Each named move below is a turn or a mirror, shown by a few rows before and after it. Which moves, in which order, take the first row of each later pair to the second? The first pair is answered.
Zir:
[ -1   2  21   4   5 -15   6  16  -5  12 -17   8 -17  -8  -2   4   7  12
  31 -15  44 -20 -18 -27 -30 -13   7 -21   5   5  -8   3 -29  23 -25  25
  35   1   1  37 -10  15 -25  20   1  26 -11] -> [-24   6   3 -20 -22  16  16  -6  12  15 -23 -14   9 -16   2  -7  18  15
  17   0  37  -1 -33  -6 -23 -19  -2 -13 -14  -6  13  11  -3  47  -9  22
  14  -6  17  -2  -1 -26 -42  17 -26  26  15]
[  5  -8 -11   0  11 -10   0   0   3 -13  16  19 -13  18  -6   8  -2   3
  -4   5  -9  17  17   0   2  -6   9  -8  11 -11 -12   1  14 -21   3 -17
   0  -1 -12  -2  11  11  25  -4   3 -15   8] -> [ -4  -5 -20  -9   4   2   2 -11   6  -6  18   4  -8  16  -4   2   0   6
 -15   9  -7  22   8  13   9  -8  11   0   4 -14  -3   1  24 -14   8 -14
 -10   2  -6 -12  12   0  21   1   0 -19  16]
[ -1  25   9   3  -8  -8 -10  18   0   1 -15   8   0   6  13   7 -19   8
  29   5   3 -16  -3 -18 -12   1   1  -5  -4   9  -4   7 -12  -4 -12   5
  16  -8   3  23   2  23  -7   6  -6  20 -12] -> [-19  23  10  -6 -27  13  -7   4   2   3 -10  -9  13  -1   8   2 -18  10
  15  17  -1   0   0  -5  -7  -4  -2  -6 -12   5  12   8   9  11   0   4
   4 -15  19  -4   9 -10 -16   9 -15  20   3]
leka:
[  6 -17 -21 -11  10  -3 -21  -5 -17 -16  18  -8  14  -9   7 -15 -20   7
 -23 -10 -17  -2  20  18   9  14  -7  -1   5   8 -19  -7  11   8  -3 -17
  -3  14  -5 -14  -4  17  30 -37  22 -37   5] -> [ -3 -15  -7 -28  19  -3   6   1 -25  -3   0  -8  13 -17   2 -26 -13  26
   7 -20   4 -10   4   3 -26   0  -2 -25   2   8 -32   1 -14  20 -18 -30
  25   5  -3   2  -1  22  13  -4   4 -11  15]
[  7  -6 -19   9  -4 -10 -14 -10  -2 -19   0  -5   2   8  11  10  -7  -5
 -14  -5 -27  11   8  -1   2   9 -11   2   8  -1  -6  -5  20   4  -4   7
 -13   8   2 -11   3 -11  13   6   1 -19 -10] -> [ -1  -3  -3   0  12  -9   4  -4  -5 -11  -6  -1  -1   2   7  -5  -5  11
   0 -15 -18   5   2 -19 -15  -1 -10 -20  -3  -4 -23   1   6   0 -17 -12
  14   1   4   5   3  -4  11  26  -6  -7  -7]
[ 31  18  -8 -18  14   8  -7   4  -3   0   6   1   0  19  -7  10   2  -3
  -5  29  -8   3  21   0  28  -3   8   2  -7 -13  19 -11   6 -22  17   0
  -5  -5  35   3 -12 -24  19   3   7 -10  -7] -> [ 29  17   3 -27  22  10  12  11 -12   7   2  -5  -5  14 -10   1   8   8
   5  18   3   4  15 -13  12 -11  10 -21 -12 -20  -1 -13 -10 -21   8 -11
  21  -5  33  19 -10 -15  20  23  -1   0   2]
[  7   8   9  20  12  -9   3   6 -27 -13  11  -8  -1   0  -6   2  -1  -9
  29 -19   8  -8  -2 -11  12   9  -1 -15   2   1 -14 -23 -15 -12   0  12
  11  -3 -12  22 -26  15   3  -7  15  -6 -10] -> [ -1  11  13  18   1  -3   6   6 -21 -10   5 -15   3  -9 -10   3   0  -6
  31 -17  21  -9 -11 -17   4   6  -7 -11   2   0   5 -19 -15   9   0  28
  10  -4 -11  15 -26   7 -13  -8   2   4  -3]
lig:
[-10 -20   6   1 -33  10   3 -13   2  -1   8  -5   3  20  20 -11   9  11
  18   7  14   2  20  10 -16  30 -19  -4  17 -10 -15   7 -18   4  -6 -11
   4 -15  22 -29  29   6 -22  19 -10  -6  34] -> [  2 -26   9  16 -29   2 -17 -14   1 -11  13   7  -9  24  27  -5   5   5
  15   6  11 -11  24  10   1  38 -22  16  23   3  -5   3 -13   3  -4   9
  -5  -8  13 -21  16  17 -17   2   4 -13  19]
[-14  12  10 -30 -24   6  17  -4   5  22 -23 -27   5 -15   9 -20  24  19
   0   1   7   5  -8   4 -10 -15   2 -18 -24   3  -1  16   1  24 -12  -1
  13 -40  20  24  -1  -8 -49   9 -24  31  16] -> [ 18   0  12  18 -19 -23 -32  11   9   0 -12  -8 -22   7  18   0  14  -2
  -4   1  -2  -5  10  12  25  15   3  25   5  27  18  -3   3   2  -9  34
 -15 -20  -3  45 -12  20 -23 -43  16  11 -22]
[-14  -7 -35   7  -6 -12   2   3  11 -14  18 -18 -15  25   6 -14  29  -1
  10  -7 -15  -5  10  -4  25  15 -13  -9   6   7  -2   6  13 -45  20 -47
  -3  -1  -7 -23  10  24  35 -16  14  38   3] -> [-25  -2 -36  -9 -19   9  13 -12  11  -6  19 -37  -1  14   5 -18  33   9
  14   0 -17  -3  -1  -1  27   4 -16  -8  -2   9  10  16  21 -32  23 -37
 -14  -7   0 -42  10   4  15 -11   5  40  18]
[ -5  11   7  -9 -16  -6  15   2   3  -3 -20  -5  29  -5   4  -7  -5  19
  21 -25   3   4 -14   3 -23 -14  -4 -18 -23  -8   0  10 -13  24  -2 -10
  19 -10   4   1   5  -4 -21  22  -2   6  16] -> [  7   4   3  27 -28 -24 -25   3   9 -22 -12  -2  17   7  11   9 -14   2
  14 -18   4 -11  -5  16   7   9  -5  17  -9  11  17   0 -12  15   1  35
  -5   6  -7  16 -11   7 -16 -18  26  -4  -7]
Then:
Each pair is 2 to 3 moves apart.
[ 10  -6  -1  13  15 -28 -16  13   4   1   6   5 -11  -1   3  -4 -10  -3
   2   2   3  -1   9  -8  12  -9   4  -7   5   6   0 -14 -14 -31 -10  12
   7   7 -23  21   2  12  19 -13  17 -11 -31] -> [-18   0  -3 -17 -17  -2  -1  -4  11  17  -6 -18   6 -25  -8 -18   0  17
  -2  12  12  10 -13   3   6 -30  -7 -13 -12   0  15   1  -7  13  -1  22
   3  -6   3  -7   2 -29 -23   5 -11   6   0] -> leka, Zir
[-15   7   9 -18 -43  24  15   0   4   2 -17  -1  14  -7 -15 -18  19  30
  -2  -3  28  13 -28   6 -31 -10 -29  18 -14   8  14  10   0  19   9   2
  15 -12  27   6   6 -18 -19   3 -20  34  26] -> [ 29  -7  21  20 -10 -16 -10  27   1 -19  -3  28 -21  17  -2   3   8   7
  -1 -19  19  -3  -1 -16 -21  10 -15  29  12  24  -6 -10 -17 -23  -2   0
  23   5  -1  43  -3  34  20 -22  23  13 -14] -> lig, leka
[  7  21  13   9 -41 -13  -8   3  -9  -3  -8  -4  -1  -9   5  -7 -10  17
   8 -14  13  -4 -22  13  20   6 -13  -3  31  27  24  -3 -10   8  19  57
 -54  17  30   4 -31  -8 -31 -15  -1  39 -12] -> [-12  30  12 -20 -41   6  29  -7 -20  10 -15 -10  13 -21  -1 -21   0  35
  10 -17  13   7 -40   5  -4 -10 -11 -34  16  12   9   7 -13  12  15  20
 -29   5  43  -4 -23 -17 -44  12 -23  49   9] -> lig, lig
[  7  34   9 -10  15  -9   9  25 -13  -5 -24  25   0  14   4   0   8  18
  27  -9  24   0  11 -29 -27 -17   4  -9 -15  -5  -7  -2 -14  19 -19   2
  16 -10   6  18 -11   7  -5  33 -10  11  23] -> [ 24  19 -10   8  12 -15 -20  23 -10 -22  -8  34   2  25   9  13  -3  -7
  -3   3 -12  13  38  -4  15   5  -1  24  -7  -3   5 -11  17 -23   2   0
 -19   3  -1  -3 -17   8  26   2  16 -21   8] -> leka, leka
[  7  -9  28   0  25 -12  13  24 -15   4   0  31  -7   9   0 -10   9 -19
   9   2  16  10  -6 -14  -8   7  11 -11   2  -2 -25  -1 -24  -3 -16  -6
  22 -12 -11  44   8  10  15   9  11   9 -12] -> [-14   0  22 -24  17   2  29   9 -15  18 -10  20   6  -4  -3 -16  14  -3
  10   4  18  20 -19  -4 -15  -6   8 -31 -16 -12 -17   4 -15  17 -13 -10
  26 -17   0  26  14 -10  -4  27 -13  16  11] -> lig, lig, lig
[ 10 -10  11  32   6 -20 -34   5  17  -7  -1  13  -6 -10  11  34 -16  12
   4  -2  41 -31  -4  -4   7  15   4  21   6  29  16  -2 -12  28 -10  58
 -12  -5 -28  14 -34   0 -22 -25  35 -10 -23] -> [-32  -4  -1 -32  -9  26  18 -24  11  11  -9 -14  26 -27   2   6   1  26
   2   4  32  -1 -25   1 -23 -13   4 -21 -25   6   9  20   8  50   3   8
  -3 -28   3 -23  -7 -41 -41  23 -11   5  28] -> Zir, lig, lig
